500 stands for zero in the data rows.
Some points:
array([452, 460, 532, 435, 335, 502, 362, 471, 462, 499, 605, 578, 569, 347, 526, 497, 571, 590, 371, 606, 558, 511, 507, 515])
array([623, 643, 604, 575, 375, 501, 468, 463, 562, 341, 486, 524, 602, 446, 422, 500, 365, 585, 399, 582, 648, 543, 541, 514])
array([655, 652, 611, 584, 475, 495, 398, 396, 529, 286, 447, 429, 640, 457, 388, 508, 378, 609, 456, 527, 752, 559, 501, 504])
array([373, 716, 408, 426, 510, 510, 552, 531, 579, 452, 455, 544, 528, 471, 527, 521, 320, 577, 414, 568, 532, 543, 400, 380])
array([800, 899, 500, 496, 474, 556, 689, 575, 784, 217, 513, 541, 507, 536, 418, 516, 359, 606, 541, 417, 685, 542, 358, 341])
array([496, 999, 302, 605, 815, 783, 485, 450, 921, 386, 509, 393, 796, 366, 706, 822, 431, 807, 383, 734, 691, 533, 289,  68])
array([541, 862, 355, 419, 617, 692, 618, 668, 802, 506, 408, 477, 448, 511, 654, 694, 472, 636, 503, 521, 511, 494, 208, 138])
array([644, 743, 564, 556, 602, 510, 601, 505, 684, 404, 610, 539, 553, 473, 475, 600, 557, 599, 464, 464, 542, 575, 334, 383])
array([459, 513, 782, 633, 469, 450, 400, 384, 409, 549, 534, 537, 574, 483, 440, 535, 602, 491, 464, 478, 531, 523, 491, 642])
array([281, 462, 610, 461, 344, 405, 467, 384, 456, 631, 586, 622, 545, 450, 523, 472, 630, 472, 525, 625, 441, 496, 556, 690])
array([896, 583, 999, 658, 355, 318, 187, 150, 214, 414, 566, 589, 597, 502,  87, 485, 467, 497, 499, 505, 885, 511, 658, 746])
array([283, 411, 630, 563, 462, 545, 313, 168, 379, 587, 514, 548, 871, 332, 571, 538, 565, 595, 436, 698, 490, 475, 648, 674])
array([277, 405, 524, 430, 331, 456, 461, 392, 461, 568, 576, 611, 602, 433, 539, 440, 544, 473, 487, 554, 460, 489, 566, 561])
array([473, 452, 652, 538, 401, 444, 509, 351, 455, 455, 504, 560, 671, 446, 481, 431, 509, 532, 481, 478, 497, 500, 515, 487])
array([466, 424, 610, 524, 418, 465, 427, 360, 416, 401, 415, 511, 661, 490, 464, 397, 451, 506, 501, 426, 551, 485, 519, 461])
array([277, 469, 393, 389, 430, 508, 534, 503, 639, 447, 494, 536, 599, 562, 578, 461, 431, 554, 386, 536, 455, 510, 491, 358])
array([624, 638, 419, 591, 633, 636, 668, 661, 630, 337, 414, 418, 458, 595, 536, 433, 374, 455, 563, 421, 473, 518, 409, 298])
array([521, 658, 286, 412, 626, 660, 663, 789, 613, 549, 409, 423, 297, 544, 662, 481, 441, 527, 506, 400, 435, 502, 278, 116])
array([750, 647, 476, 487, 579, 555, 795, 732, 693, 394, 498, 472, 303, 622, 500, 439, 465, 478, 568, 329, 427, 516, 323, 230])
array([451, 513, 364, 560, 701, 642, 544, 610, 521, 598, 485, 423, 502, 483, 624, 575, 532, 522, 443, 515, 413, 530, 438, 386])
array([411, 371, 451, 455, 458, 492, 550, 614, 423, 647, 544, 528, 355, 548, 533, 447, 544, 412, 536, 449, 396, 483, 528, 574])
array([470, 401, 531, 545, 452, 451, 572, 417, 544, 540, 632, 625, 652, 247, 470, 769, 623, 660, 464, 651, 312, 500, 466, 573])
array([504, 304, 603, 513, 433, 485, 535, 524, 336, 580, 467, 533, 425, 574, 499, 400, 516, 370, 572, 441, 462, 426, 659, 660])
array([346, 287, 425, 421, 402, 504, 511, 577, 375, 657, 545, 533, 380, 544, 527, 393, 531, 411, 561, 459, 384, 442, 625, 608])
array([593, 351, 600, 470, 399, 457, 629, 595, 443, 519, 532, 551, 392, 569, 456, 337, 479, 393, 572, 399, 405, 465, 537, 493])
array([337, 302, 457, 499, 469, 504, 428, 432, 347, 578, 483, 490, 560, 440, 581, 463, 531, 490, 467, 602, 392, 469, 686, 622])
array([268, 449, 263, 392, 405, 495, 533, 482, 577, 480, 506, 544, 667, 289, 679, 624, 506, 674, 386, 692, 319, 515, 496, 438])
array([620, 456, 379, 424, 448, 483, 696, 581, 549, 415, 503, 492, 487, 497, 532, 337, 414, 426, 468, 469, 455, 486, 546, 311])
array([554, 422, 421, 505, 523, 561, 571, 611, 471, 412, 447, 438, 451, 565, 494, 387, 377, 467, 513, 385, 503, 497, 511, 374])
array([419, 449, 261, 361, 490, 537, 546, 708, 495, 519, 442, 471, 365, 531, 595, 412, 379, 472, 470, 432, 429, 497, 456, 296])
array([743, 767, 426, 483, 563, 560, 629, 593, 716, 259, 509, 475, 507, 518, 423, 598, 341, 584, 488, 449, 608, 525, 425, 329])
array([420, 964, 148, 624, 944, 855, 390, 490, 820, 458, 490, 301, 818, 343, 734, 965, 381, 847, 325, 728, 627, 481, 357,  75])
array([539, 356, 544, 502, 426, 474, 517, 513, 422, 460, 443, 458, 464, 558, 451, 327, 487, 411, 547, 414, 482, 470, 594, 546])
array([418, 401, 350, 370, 432, 497, 576, 590, 519, 491, 457, 500, 408, 536, 557, 331, 483, 419, 537, 410, 404, 497, 513, 418])
array([675, 480, 488, 431, 449, 481, 691, 623, 597, 370, 492, 500, 394, 599, 485, 302, 450, 442, 537, 348, 465, 505, 470, 368])
array([444, 526, 333, 481, 595, 557, 510, 505, 604, 391, 432, 430, 594, 462, 618, 457, 460, 522, 443, 555, 475, 517, 498, 374])
array([499, 570, 301, 391, 533, 566, 635, 669, 631, 479, 471, 478, 350, 561, 601, 385, 449, 478, 519, 426, 436, 512, 384, 264])
array([701, 736, 412, 475, 611, 582, 745, 645, 798, 385, 551, 496, 373, 583, 535, 447, 450, 498, 541, 431, 451, 507, 354, 209])
array([694, 668, 460, 484, 692, 571, 667, 605, 719, 442, 539, 430, 338, 584, 519, 431, 530, 475, 558, 402, 477, 527, 321, 290])
array([469, 496, 373, 421, 559, 488, 643, 644, 582, 603, 519, 523, 295, 551, 601, 417, 600, 429, 567, 395, 336, 481, 389, 422])
array([634, 427, 596, 466, 435, 459, 692, 592, 540, 526, 582, 558, 379, 581, 461, 359, 570, 391, 593, 387, 417, 483, 507, 569])
array([343, 312, 615, 503, 490, 499, 485, 361, 372, 709, 558, 544, 590, 465, 442, 467, 628, 427, 556, 607, 357, 369, 781, 940])
array([395, 296, 554, 453, 354, 522, 523, 494, 456, 671, 552, 545, 407, 540, 461, 387, 616, 372, 639, 514, 396, 383, 692, 810])
array([570, 387, 653, 517, 466, 497, 577, 473, 479, 564, 514, 535, 485, 514, 449, 345, 589, 413, 628, 509, 410, 435, 581, 641])
array([431, 357, 582, 521, 437, 460, 481, 330, 497, 536, 485, 504, 711, 294, 401, 547, 698, 676, 570, 660, 459, 462, 483, 754])
array([427, 323, 483, 413, 432, 508, 564, 509, 454, 599, 518, 510, 428, 522, 493, 333, 565, 421, 604, 457, 395, 413, 620, 634])
array([471, 157, 571, 439, 408, 534, 325, 580, 269, 689, 373, 321, 351, 575, 485, 305, 536, 335, 574, 420, 497, 452, 611, 727])
array([393, 459, 402, 520, 530, 552, 505, 453, 547, 467, 491, 470, 652, 450, 578, 427, 483, 523, 456, 547, 457, 493, 562, 472])
array([651, 490, 999, 650, 463, 239,   0,  87,  61, 524, 491, 559, 494, 432, 161, 733, 572, 558, 497, 656, 716, 463, 740, 976])
array([564, 384, 740, 575, 450, 352, 300, 334, 301, 523, 461, 552, 564, 386, 381, 679, 515, 540, 513, 521, 409, 511, 543, 690])
array([543, 289, 859, 613, 494, 352, 194, 232, 201, 578, 374, 435, 555, 506, 348, 629, 570, 491, 454, 561, 499, 474, 608, 727])
array([309, 317, 476, 431, 404, 379, 266, 382, 301, 610, 443, 545, 488, 436, 522, 589, 569, 540, 485, 534, 417, 491, 589, 647])
array([624, 403, 588, 477, 451, 422, 412, 470, 417, 408, 426, 513, 515, 499, 411, 504, 450, 515, 504, 387, 493, 489, 477, 522])
array([248, 458, 302, 559, 561, 462, 170, 150, 385, 304, 288, 382, 893, 305, 647, 770, 428, 641, 262, 705, 499, 443, 595, 507])
array([301, 475, 243, 409, 503, 440, 380, 478, 500, 375, 404, 493, 573, 445, 549, 596, 418, 562, 427, 483, 481, 509, 471, 392])
array([506, 592, 362, 488, 561, 462, 518, 463, 630, 205, 510, 549, 690, 439, 496, 645, 475, 537, 379, 458, 525, 502, 436, 279])
array([564, 700, 346, 583, 720, 544, 463, 475, 643, 181, 415, 409, 654, 509, 447, 654, 411, 548, 476, 441, 599, 540, 393, 346])
array([410, 776, 135, 407, 653, 572, 481, 632, 699, 442, 455, 445, 444, 476, 622, 729, 469, 635, 482, 480, 480, 511, 236, 108])
array([999, 999, 726, 661, 960, 467, 435, 331, 915,  34, 589, 380, 495, 597,  81, 823, 467, 571, 492, 412, 848, 580, 420, 574])
array([350, 576, 283, 587, 828, 568, 407, 410, 529, 499, 483, 436, 717, 398, 616, 856, 639, 617, 359, 607, 437, 539, 429, 420])
array([297, 387, 389, 477, 499, 408, 420, 469, 386, 637, 546, 575, 449, 469, 485, 653, 609, 455, 508, 510, 397, 510, 535, 701])
array([470, 351, 644, 536, 490, 422, 444, 352, 334, 558, 487, 565, 571, 466, 385, 582, 603, 480, 537, 505, 442, 461, 619, 734])
array([443, 272, 730, 575, 486, 411, 343, 280, 206, 613, 449, 511, 574, 535, 327, 547, 607, 415, 532, 513, 507, 438, 701, 804])
array([393, 349, 517, 455, 382, 451, 556, 496, 407, 578, 578, 606, 430, 587, 494, 359, 534, 370, 573, 409, 386, 429, 658, 593])
array([654, 366, 840, 510, 472, 470, 500, 394, 295, 496, 473, 582, 509, 559, 354, 392, 537, 403, 566, 477, 541, 453, 695, 696])
array([355, 469, 482, 470, 475, 468, 495, 370, 592, 490, 502, 646, 713, 265, 561, 720, 637, 721, 454, 849, 328, 521, 484, 676])
array([707, 433, 741, 489, 430, 456, 626, 517, 437, 457, 528, 579, 457, 565, 397, 362, 484, 439, 559, 420, 522, 475, 568, 545])
array([483, 418, 644, 553, 535, 503, 416, 328, 386, 475, 470, 531, 709, 406, 502, 524, 529, 536, 439, 692, 497, 482, 717, 696])
array([531, 459, 512, 437, 456, 486, 568, 539, 525, 430, 500, 555, 489, 514, 504, 410, 452, 492, 503, 501, 494, 486, 573, 492])
array([718, 575, 590, 502, 506, 507, 628, 511, 614, 291, 489, 546, 587, 515, 459, 452, 387, 532, 478, 475, 583, 514, 537, 448])
array([716, 578, 611, 522, 590, 520, 616, 492, 551, 275, 445, 491, 558, 559, 382, 454, 339, 503, 464, 461, 641, 521, 530, 459])
array([565, 609, 415, 426, 508, 517, 629, 604, 662, 365, 503, 547, 448, 511, 559, 472, 392, 524, 483, 511, 520, 524, 462, 337])
array([853, 769, 540, 437, 520, 540, 777, 617, 774, 228, 606, 604, 427, 570, 424, 473, 390, 500, 493, 405, 622, 499, 430, 270])
array([685, 975, 413, 554, 784, 613, 559, 485, 884, 293, 533, 421, 633, 459, 644, 768, 375, 650, 436, 757, 602, 519, 302, 216])
array([655, 840, 477, 440, 624, 519, 679, 680, 749, 430, 505, 508, 317, 545, 559, 585, 465, 573, 538, 513, 536, 547, 319, 265])
array([758, 686, 577, 498, 603, 475, 620, 581, 710, 354, 571, 574, 430, 512, 485, 557, 496, 500, 482, 436, 467, 549, 371, 415])
array([652, 488, 752, 576, 514, 382, 485, 443, 454, 463, 566, 564, 446, 485, 362, 469, 542, 434, 536, 516, 500, 513, 591, 668])
array([401, 443, 636, 498, 384, 462, 537, 478, 479, 593, 589, 608, 441, 496, 478, 462, 619, 428, 560, 566, 469, 431, 673, 822])
array([688, 462, 789, 521, 373, 420, 598, 483, 466, 467, 559, 599, 450, 555, 361, 424, 528, 452, 572, 443, 543, 491, 562, 626])
array([452, 434, 724, 596, 464, 472, 396, 300, 381, 510, 513, 549, 672, 392, 444, 578, 570, 540, 465, 699, 523, 492, 710, 792])
array([653, 434, 489, 416, 378, 452, 651, 594, 553, 443, 617, 520, 428, 579, 438, 282, 421, 429, 566, 418, 458, 468, 518, 389])
array([392, 491, 322, 489, 459, 507, 437, 426, 543, 464, 587, 474, 666, 462, 576, 443, 434, 532, 464, 548, 511, 512, 515, 421])
array([445, 529, 229, 432, 358, 498, 657, 640, 582, 443, 589, 466, 451, 571, 585, 388, 342, 473, 594, 386, 372, 534, 400, 348])
array([603, 599, 390, 445, 456, 474, 603, 578, 686, 333, 623, 520, 513, 563, 490, 394, 370, 508, 528, 426, 507, 503, 437, 310])
array([659, 678, 393, 490, 558, 533, 579, 580, 702, 349, 597, 463, 454, 588, 471, 410, 381, 501, 560, 397, 573, 503, 392, 282])
array([545, 657, 296, 476, 581, 530, 569, 687, 704, 505, 596, 450, 294, 532, 588, 438, 454, 545, 622, 436, 428, 491, 315, 119])
array([591, 520, 338, 423, 572, 509, 400, 728, 463, 675, 459, 285, 179, 589, 594, 378, 514, 382, 522, 409, 515, 573, 270, 375])
array([457, 595, 371, 508, 594, 493, 484, 545, 592, 583, 621, 480, 519, 488, 561, 523, 539, 530, 510, 514, 462, 514, 372, 372])
array([404, 457, 408, 432, 385, 412, 561, 551, 503, 654, 626, 571, 379, 564, 556, 406, 560, 381, 598, 429, 406, 469, 514, 567])
array([629, 417, 602, 508, 337, 483, 565, 464, 505, 589, 668, 603, 464, 577, 476, 377, 512, 405, 573, 470, 410, 436, 545, 611])
array([516, 392, 571, 488, 370, 392, 525, 461, 424, 600, 640, 568, 460, 543, 436, 348, 548, 362, 587, 501, 456, 437, 639, 644])
array([385, 369, 438, 429, 349, 459, 509, 537, 454, 651, 647, 569, 430, 538, 519, 364, 545, 418, 587, 488, 415, 455, 591, 617])
array([620, 402, 581, 456, 342, 441, 624, 555, 478, 546, 622, 561, 415, 583, 462, 316, 491, 418, 585, 397, 445, 467, 529, 519])
array([376, 372, 438, 481, 420, 493, 403, 382, 384, 642, 597, 524, 591, 464, 510, 417, 548, 447, 535, 576, 427, 473, 656, 656])
array([434, 385, 333, 455, 328, 526, 478, 544, 479, 618, 630, 516, 358, 526, 549, 299, 463, 395, 565, 430, 420, 481, 530, 517])
array([580, 483, 399, 447, 407, 491, 609, 556, 549, 461, 612, 537, 494, 550, 509, 339, 419, 470, 530, 427, 488, 506, 473, 379])
array([491, 415, 427, 469, 689, 535, 385, 775, 330, 737, 264, 299,  83, 601, 626, 406, 538, 347, 461, 434, 527, 636, 281, 514])
array([369, 530, 434, 592, 655, 545, 510, 587, 460, 675, 500, 509, 424, 501, 643, 543, 565, 454, 413, 578, 455, 567, 447, 494])
array([402, 413, 577, 524, 391, 407, 532, 585, 401, 735, 502, 586, 337, 531, 574, 470, 624, 374, 548, 530, 464, 516, 551, 663])
array([506, 409, 711, 541, 333, 418, 553, 411, 351, 619, 527, 600, 430, 551, 499, 410, 562, 393, 513, 475, 477, 433, 575, 676])
array([427, 378, 776, 536, 312, 346, 463, 412, 289, 611, 529, 570, 454, 599, 445, 333, 545, 378, 593, 514, 479, 466, 629, 709])
array([262, 358, 593, 465, 300, 386, 460, 491, 375, 608, 526, 664, 387, 615, 537, 359, 521, 446, 561, 518, 452, 524, 614, 664])
array([539, 372, 748, 516, 316, 412, 612, 509, 388, 567, 564, 626, 394, 576, 516, 283, 511, 417, 577, 400, 485, 473, 537, 507])
array([297, 341, 639, 568, 365, 489, 394, 347, 317, 643, 517, 573, 595, 437, 588, 456, 570, 493, 474, 637, 461, 475, 685, 644])
array([355, 354, 481, 424, 389, 468, 534, 549, 417, 545, 521, 555, 430, 540, 570, 345, 497, 453, 505, 446, 419, 507, 546, 496])
array([557, 455, 530, 499, 416, 482, 643, 543, 522, 413, 492, 511, 496, 553, 557, 347, 421, 481, 494, 458, 467, 506, 495, 374])
array([557, 426, 496, 522, 464, 509, 580, 565, 446, 414, 476, 489, 418, 593, 497, 374, 411, 474, 475, 394, 530, 506, 512, 384])
array([ 42,  89, 174, 336, 570, 602,  93, 710,  63, 886, 186, 244, 104, 559, 725, 395, 461, 371, 424, 499, 504, 542, 459, 509])
array([453, 383, 336, 326, 543, 526, 487, 741, 286, 604, 148, 303, 166, 643, 728, 390, 405, 386, 441, 403, 566, 531, 471, 465])
array([498, 701, 312, 537, 734, 674, 575, 597, 665, 534, 453, 385, 455, 478, 747, 616, 435, 603, 404, 632, 513, 521, 339, 149])
array([515, 582, 336, 430, 612, 579, 638, 724, 591, 613, 444, 458, 244, 556, 651, 484, 492, 519, 490, 437, 436, 536, 319, 216])
array([692, 481, 502, 485, 555, 522, 679, 613, 571, 515, 524, 548, 338, 580, 564, 445, 518, 448, 467, 428, 458, 523, 411, 422])
array([  0,  17, 286, 399, 405, 531,   0, 374,   0, 907, 263, 264, 417, 433, 464, 623, 581, 409, 455, 613, 657, 499, 727, 999])
array([582, 511, 499, 578, 480, 502, 480, 401, 531, 338, 416, 455, 725, 431, 323, 630, 446, 615, 432, 487, 685, 549, 525, 570])
array([561, 541, 518, 680, 510, 510, 441, 339, 458, 337, 329, 342, 710, 465, 297, 631, 456, 518, 374, 417, 743, 498, 579, 586])
array([425, 554, 279, 445, 512, 575, 506, 584, 584, 464, 436, 506, 584, 440, 476, 655, 431, 585, 441, 451, 560, 571, 422, 450])
array([742, 697, 607, 584, 543, 503, 668, 557, 634, 307, 431, 506, 480, 515, 461, 548, 484, 564, 526, 348, 692, 536, 371, 384])
array([423, 915, 213, 741, 893, 815, 505, 451, 814, 402, 459, 310, 910, 373, 571, 926, 535, 775, 423, 654, 704, 519, 254, 153])
array([ 29, 482, 120, 458, 841, 723,   0, 743, 183, 999, 165,  95, 196, 482, 637, 731, 685, 536, 453, 495, 614, 629, 159, 478])
array([645, 622, 505, 610, 612, 515, 578, 519, 626, 429, 556, 491, 591, 467, 322, 772, 584, 591, 501, 418, 572, 581, 314, 460])
array([496, 438, 677, 642, 499, 409, 395, 385, 355, 539, 530, 507, 598, 478, 270, 674, 613, 462, 519, 473, 581, 541, 525, 794])
array([286, 365, 551, 508, 382, 427, 387, 409, 383, 686, 580, 569, 535, 450, 414, 630, 640, 471, 543, 570, 466, 476, 621, 853])
array([607, 411, 736, 589, 366, 407, 518, 432, 417, 538, 574, 542, 546, 530, 318, 534, 548, 458, 540, 429, 529, 493, 544, 677])
array([315, 406, 582, 688, 485, 463, 307, 203, 328, 611, 500, 468, 867, 323, 434, 676, 625, 533, 437, 689, 504, 472, 733, 840])
There is one direction along which these points spread out most. Where along it does each point below lie, from 0 to 9? The average is between 4 and 5, and the first point in the table lies past the average.
array([418, 401, 350, 370, 432, 497, 576, 590, 519, 491, 457, 500, 408, 536, 557, 331, 483, 419, 537, 410, 404, 497, 513, 418]) 4
array([504, 304, 603, 513, 433, 485, 535, 524, 336, 580, 467, 533, 425, 574, 499, 400, 516, 370, 572, 441, 462, 426, 659, 660]) 6
array([655, 652, 611, 584, 475, 495, 398, 396, 529, 286, 447, 429, 640, 457, 388, 508, 378, 609, 456, 527, 752, 559, 501, 504]) 4
array([539, 356, 544, 502, 426, 474, 517, 513, 422, 460, 443, 458, 464, 558, 451, 327, 487, 411, 547, 414, 482, 470, 594, 546]) 5
array([452, 434, 724, 596, 464, 472, 396, 300, 381, 510, 513, 549, 672, 392, 444, 578, 570, 540, 465, 699, 523, 492, 710, 792]) 6
array([634, 427, 596, 466, 435, 459, 692, 592, 540, 526, 582, 558, 379, 581, 461, 359, 570, 391, 593, 387, 417, 483, 507, 569]) 5
array([694, 668, 460, 484, 692, 571, 667, 605, 719, 442, 539, 430, 338, 584, 519, 431, 530, 475, 558, 402, 477, 527, 321, 290]) 2
array([395, 296, 554, 453, 354, 522, 523, 494, 456, 671, 552, 545, 407, 540, 461, 387, 616, 372, 639, 514, 396, 383, 692, 810]) 7
array([491, 415, 427, 469, 689, 535, 385, 775, 330, 737, 264, 299,  83, 601, 626, 406, 538, 347, 461, 434, 527, 636, 281, 514]) 4
array([402, 413, 577, 524, 391, 407, 532, 585, 401, 735, 502, 586, 337, 531, 574, 470, 624, 374, 548, 530, 464, 516, 551, 663]) 6
array([541, 862, 355, 419, 617, 692, 618, 668, 802, 506, 408, 477, 448, 511, 654, 694, 472, 636, 503, 521, 511, 494, 208, 138]) 1
array([603, 599, 390, 445, 456, 474, 603, 578, 686, 333, 623, 520, 513, 563, 490, 394, 370, 508, 528, 426, 507, 503, 437, 310]) 3
array([420, 964, 148, 624, 944, 855, 390, 490, 820, 458, 490, 301, 818, 343, 734, 965, 381, 847, 325, 728, 627, 481, 357,  75]) 0
array([652, 488, 752, 576, 514, 382, 485, 443, 454, 463, 566, 564, 446, 485, 362, 469, 542, 434, 536, 516, 500, 513, 591, 668]) 6
array([369, 530, 434, 592, 655, 545, 510, 587, 460, 675, 500, 509, 424, 501, 643, 543, 565, 454, 413, 578, 455, 567, 447, 494]) 4
array([620, 402, 581, 456, 342, 441, 624, 555, 478, 546, 622, 561, 415, 583, 462, 316, 491, 418, 585, 397, 445, 467, 529, 519]) 5
array([999, 999, 726, 661, 960, 467, 435, 331, 915,  34, 589, 380, 495, 597,  81, 823, 467, 571, 492, 412, 848, 580, 420, 574]) 2
array([337, 302, 457, 499, 469, 504, 428, 432, 347, 578, 483, 490, 560, 440, 581, 463, 531, 490, 467, 602, 392, 469, 686, 622]) 6
array([515, 582, 336, 430, 612, 579, 638, 724, 591, 613, 444, 458, 244, 556, 651, 484, 492, 519, 490, 437, 436, 536, 319, 216]) 3
array([297, 387, 389, 477, 499, 408, 420, 469, 386, 637, 546, 575, 449, 469, 485, 653, 609, 455, 508, 510, 397, 510, 535, 701]) 6
array([659, 678, 393, 490, 558, 533, 579, 580, 702, 349, 597, 463, 454, 588, 471, 410, 381, 501, 560, 397, 573, 503, 392, 282]) 3
array([498, 701, 312, 537, 734, 674, 575, 597, 665, 534, 453, 385, 455, 478, 747, 616, 435, 603, 404, 632, 513, 521, 339, 149]) 2
array([373, 716, 408, 426, 510, 510, 552, 531, 579, 452, 455, 544, 528, 471, 527, 521, 320, 577, 414, 568, 532, 543, 400, 380]) 3
array([654, 366, 840, 510, 472, 470, 500, 394, 295, 496, 473, 582, 509, 559, 354, 392, 537, 403, 566, 477, 541, 453, 695, 696]) 6
array([758, 686, 577, 498, 603, 475, 620, 581, 710, 354, 571, 574, 430, 512, 485, 557, 496, 500, 482, 436, 467, 549, 371, 415]) 3
array([716, 578, 611, 522, 590, 520, 616, 492, 551, 275, 445, 491, 558, 559, 382, 454, 339, 503, 464, 461, 641, 521, 530, 459]) 4
array([423, 915, 213, 741, 893, 815, 505, 451, 814, 402, 459, 310, 910, 373, 571, 926, 535, 775, 423, 654, 704, 519, 254, 153]) 1
array([443, 272, 730, 575, 486, 411, 343, 280, 206, 613, 449, 511, 574, 535, 327, 547, 607, 415, 532, 513, 507, 438, 701, 804]) 7
array([376, 372, 438, 481, 420, 493, 403, 382, 384, 642, 597, 524, 591, 464, 510, 417, 548, 447, 535, 576, 427, 473, 656, 656]) 6
array([283, 411, 630, 563, 462, 545, 313, 168, 379, 587, 514, 548, 871, 332, 571, 538, 565, 595, 436, 698, 490, 475, 648, 674]) 6
array([623, 643, 604, 575, 375, 501, 468, 463, 562, 341, 486, 524, 602, 446, 422, 500, 365, 585, 399, 582, 648, 543, 541, 514]) 4
array([543, 289, 859, 613, 494, 352, 194, 232, 201, 578, 374, 435, 555, 506, 348, 629, 570, 491, 454, 561, 499, 474, 608, 727]) 7
array([393, 349, 517, 455, 382, 451, 556, 496, 407, 578, 578, 606, 430, 587, 494, 359, 534, 370, 573, 409, 386, 429, 658, 593]) 6
array([444, 526, 333, 481, 595, 557, 510, 505, 604, 391, 432, 430, 594, 462, 618, 457, 460, 522, 443, 555, 475, 517, 498, 374]) 4
array([624, 403, 588, 477, 451, 422, 412, 470, 417, 408, 426, 513, 515, 499, 411, 504, 450, 515, 504, 387, 493, 489, 477, 522]) 5
array([427, 378, 776, 536, 312, 346, 463, 412, 289, 611, 529, 570, 454, 599, 445, 333, 545, 378, 593, 514, 479, 466, 629, 709]) 7
array([392, 491, 322, 489, 459, 507, 437, 426, 543, 464, 587, 474, 666, 462, 576, 443, 434, 532, 464, 548, 511, 512, 515, 421]) 4
array([701, 736, 412, 475, 611, 582, 745, 645, 798, 385, 551, 496, 373, 583, 535, 447, 450, 498, 541, 431, 451, 507, 354, 209]) 2
array([607, 411, 736, 589, 366, 407, 518, 432, 417, 538, 574, 542, 546, 530, 318, 534, 548, 458, 540, 429, 529, 493, 544, 677]) 6
array([853, 769, 540, 437, 520, 540, 777, 617, 774, 228, 606, 604, 427, 570, 424, 473, 390, 500, 493, 405, 622, 499, 430, 270]) 2
array([401, 443, 636, 498, 384, 462, 537, 478, 479, 593, 589, 608, 441, 496, 478, 462, 619, 428, 560, 566, 469, 431, 673, 822]) 6
array([545, 657, 296, 476, 581, 530, 569, 687, 704, 505, 596, 450, 294, 532, 588, 438, 454, 545, 622, 436, 428, 491, 315, 119]) 2
array([457, 595, 371, 508, 594, 493, 484, 545, 592, 583, 621, 480, 519, 488, 561, 523, 539, 530, 510, 514, 462, 514, 372, 372]) 4
array([653, 434, 489, 416, 378, 452, 651, 594, 553, 443, 617, 520, 428, 579, 438, 282, 421, 429, 566, 418, 458, 468, 518, 389]) 4
array([453, 383, 336, 326, 543, 526, 487, 741, 286, 604, 148, 303, 166, 643, 728, 390, 405, 386, 441, 403, 566, 531, 471, 465]) 4
array([297, 341, 639, 568, 365, 489, 394, 347, 317, 643, 517, 573, 595, 437, 588, 456, 570, 493, 474, 637, 461, 475, 685, 644]) 7
array([277, 405, 524, 430, 331, 456, 461, 392, 461, 568, 576, 611, 602, 433, 539, 440, 544, 473, 487, 554, 460, 489, 566, 561]) 6
array([277, 469, 393, 389, 430, 508, 534, 503, 639, 447, 494, 536, 599, 562, 578, 461, 431, 554, 386, 536, 455, 510, 491, 358]) 4
array([425, 554, 279, 445, 512, 575, 506, 584, 584, 464, 436, 506, 584, 440, 476, 655, 431, 585, 441, 451, 560, 571, 422, 450]) 3
array([473, 452, 652, 538, 401, 444, 509, 351, 455, 455, 504, 560, 671, 446, 481, 431, 509, 532, 481, 478, 497, 500, 515, 487]) 5
array([557, 426, 496, 522, 464, 509, 580, 565, 446, 414, 476, 489, 418, 593, 497, 374, 411, 474, 475, 394, 530, 506, 512, 384]) 4
array([451, 513, 364, 560, 701, 642, 544, 610, 521, 598, 485, 423, 502, 483, 624, 575, 532, 522, 443, 515, 413, 530, 438, 386]) 4
array([309, 317, 476, 431, 404, 379, 266, 382, 301, 610, 443, 545, 488, 436, 522, 589, 569, 540, 485, 534, 417, 491, 589, 647]) 6
